[[ 49.3  61.4 -20.7  47.6  48.0 -50.2]
 [ 47.1  61.6 -21.0  43.1  45.8 -49.6]]
-20.7

[[-10.8 -45.3  65.6   2.5]
 [ 27.1  55.2  -7.5 -26.1]
 [ -6.7 -40.7  39.9 -10.0]]
-7.5

[[  9.2  16.4 -32.8  65.7]
 [ 24.1   5.2 -43.9   8.7]]
-32.8

[[ 26.0  45.5 -34.2  41.9  26.6   3.8]
 [  2.1 -14.4  15.0 -62.8 -29.9 -60.1]
 [-31.9 -33.7  34.0 -22.5  -7.6   6.1]]
15.0

[[ 75.8 -24.8  18.8 -20.8 -28.4   3.8  28.4]
 [ 34.9 -41.4  -5.3 -30.5 -46.3  -1.1  50.0]]
18.8

[[-39.7 -50.6 -31.9 -36.2 -13.8]
 [  1.4 -24.0  75.5  -0.6 -16.9]
 [-43.0 -37.8  43.4  33.8  -6.4]]
75.5

[[-62.8 -10.1  20.0 -48.4]
 [ 59.8   5.4 -19.5  43.8]
 [-30.5   9.7 -45.4  46.6]]
-19.5

[[-63.5  -8.8 -27.9   5.7  -2.1 -40.0]
 [-35.2  -9.6 -42.0 -47.5 -16.8 -13.1]
 [-10.7 -40.2 -11.5 -35.8 -25.3 -19.6]]
-42.0

[[ 34.0 -42.2 -26.6 -20.9  61.5]
 [  9.7  11.9 -10.4  42.4 -41.4]
 [ 10.9  -9.8 -10.4 -16.8  21.9]]
-10.4

[[  2.9   2.6   0.8  64.4  -5.4 -26.2]
 [ 53.2  33.5  50.4  16.9   8.6   5.9]
 [ 28.1 -17.4  23.3 -52.5 -28.0 -24.1]]
50.4
---
-458,-286,190,-317,-531
-672,-376,647,-501,-298
>> 647

861,-77,-129,-498
-70,-621,-644,663
-530,-589,-224,-9
>> -589

57,3,24,6,194,103 >> 6

5127,2318,3786,7921,5597,4602 >> 7921

6367,2864,8937,8120
3951,5378,8835,7678
>> 5378

317,777,210,653,203 >> 210

-28,-34,20,28,17,-29,-18
27,19,-24,26,-27,-19,-20
-29,-26,14,-26,17,18,12
>> 17

4781,2740,4082,5409,7836,7652,4162 >> 7836

-689,-438,-287,-679,456,657
-617,408,272,-633,-636,-253
344,-331,-322,554,379,106
>> 554
---
[[  2.2 -42.2  33.8   3.7 -29.3]
 [  2.2 -24.2  51.6  17.1  18.9]
 [-38.1 -36.4  17.1  59.0  -2.7]] gives 33.8

[[-69.9 -27.0 -55.9  33.6]
 [ -0.3  30.1  47.6  19.6]] gives -55.9

[[-70.8 -76.8  67.9  45.8 -17.8  31.0 -44.6]
 [-36.9 -52.1  20.3 -43.0  -7.4 -14.1   1.6]] gives 67.9

[[  4.1  -8.0   1.8  -9.0   3.1   9.6]
 [-78.4 -13.0   4.3  -6.0  -6.1  -4.8]
 [-28.3   5.2  20.8  -7.7 -16.9  -9.5]] gives 1.8

[[ 24.3  44.7   7.4  -3.5 -29.3   5.7 -37.7]
 [ 25.0  16.4  36.2  40.4 -14.9  -5.5 -30.0]
 [-21.3  22.6   3.4  60.8  11.0   1.9  14.2]] gives 7.4

[ 19.5 -18.2 -78.6 -63.9  11.5] gives -78.6
---
17.75	-16.32	11.18	19.84	-7.51	15.37	-0.52 => 17.75

-13.3	2.3	11.1	12.5	-15.4	-19.2
-15.0	-7.9	-11.8	-8.8	-19.5	2.7
=> 11.1

-0.04	-0.14	-0.22	-0.02	0.11	-0.04
-0.12	-0.06	-0.01	-0.04	-0.10	0.03
=> 0.03

-49.409	112.236	4.647	65.079
202.485	45.205	5.126	114.371
-113.480	71.910	175.601	77.433
=> 175.601

-0.13	0.18	-0.03	0.11 => 0.11

-94.21	-195.55	91.95	13.31	17.49	88.29
180.11	161.48	-13.34	-171.20	-212.83	-138.63
108.03	-136.61	182.13	-191.10	-118.16	55.58
=> 180.11

-0.01	-0.01	-0.11	-0.01
0.11	-0.13	0.03	-0.15
=> 0.03

122.3	49.0	-99.6	175.2	-36.3	90.6
74.3	3.0	66.5	-201.5	19.6	-32.0
=> 122.3

126.46	56.81	119.98	-197.99	67.21	-2.21
138.35	30.43	140.65	-176.78	95.85	39.95
=> 138.35

-0.123	-0.097	-0.113	0.141 => -0.097
---
[[-25.0  18.1 -46.6 -55.0 -65.2 -52.3]
 [-25.0   8.6 -14.6 -20.9 -50.0  49.9]] | -46.6

[ 76.8 -73.8  -6.8 -16.0 -40.5] | -6.8

[ 25.8 -71.3  39.2 -40.5] | 39.2

[[-23.3 -23.5  63.1  -7.2  37.0   5.6  42.1]
 [  8.4  44.9  16.3 -51.5 -10.7  46.2 -23.1]
 [-36.0 -15.2  33.0 -34.2  30.8   1.8 -24.4]] | 63.1

[  0.9 -66.6  29.6  42.6] | 29.6

[[ 28.0   3.5  61.6  -8.7  -1.4  18.7]
 [  4.6 -15.7  12.3  18.4   2.7   1.7]
 [ 14.5 -10.5  44.6   7.6   2.8  -2.1]] | 61.6
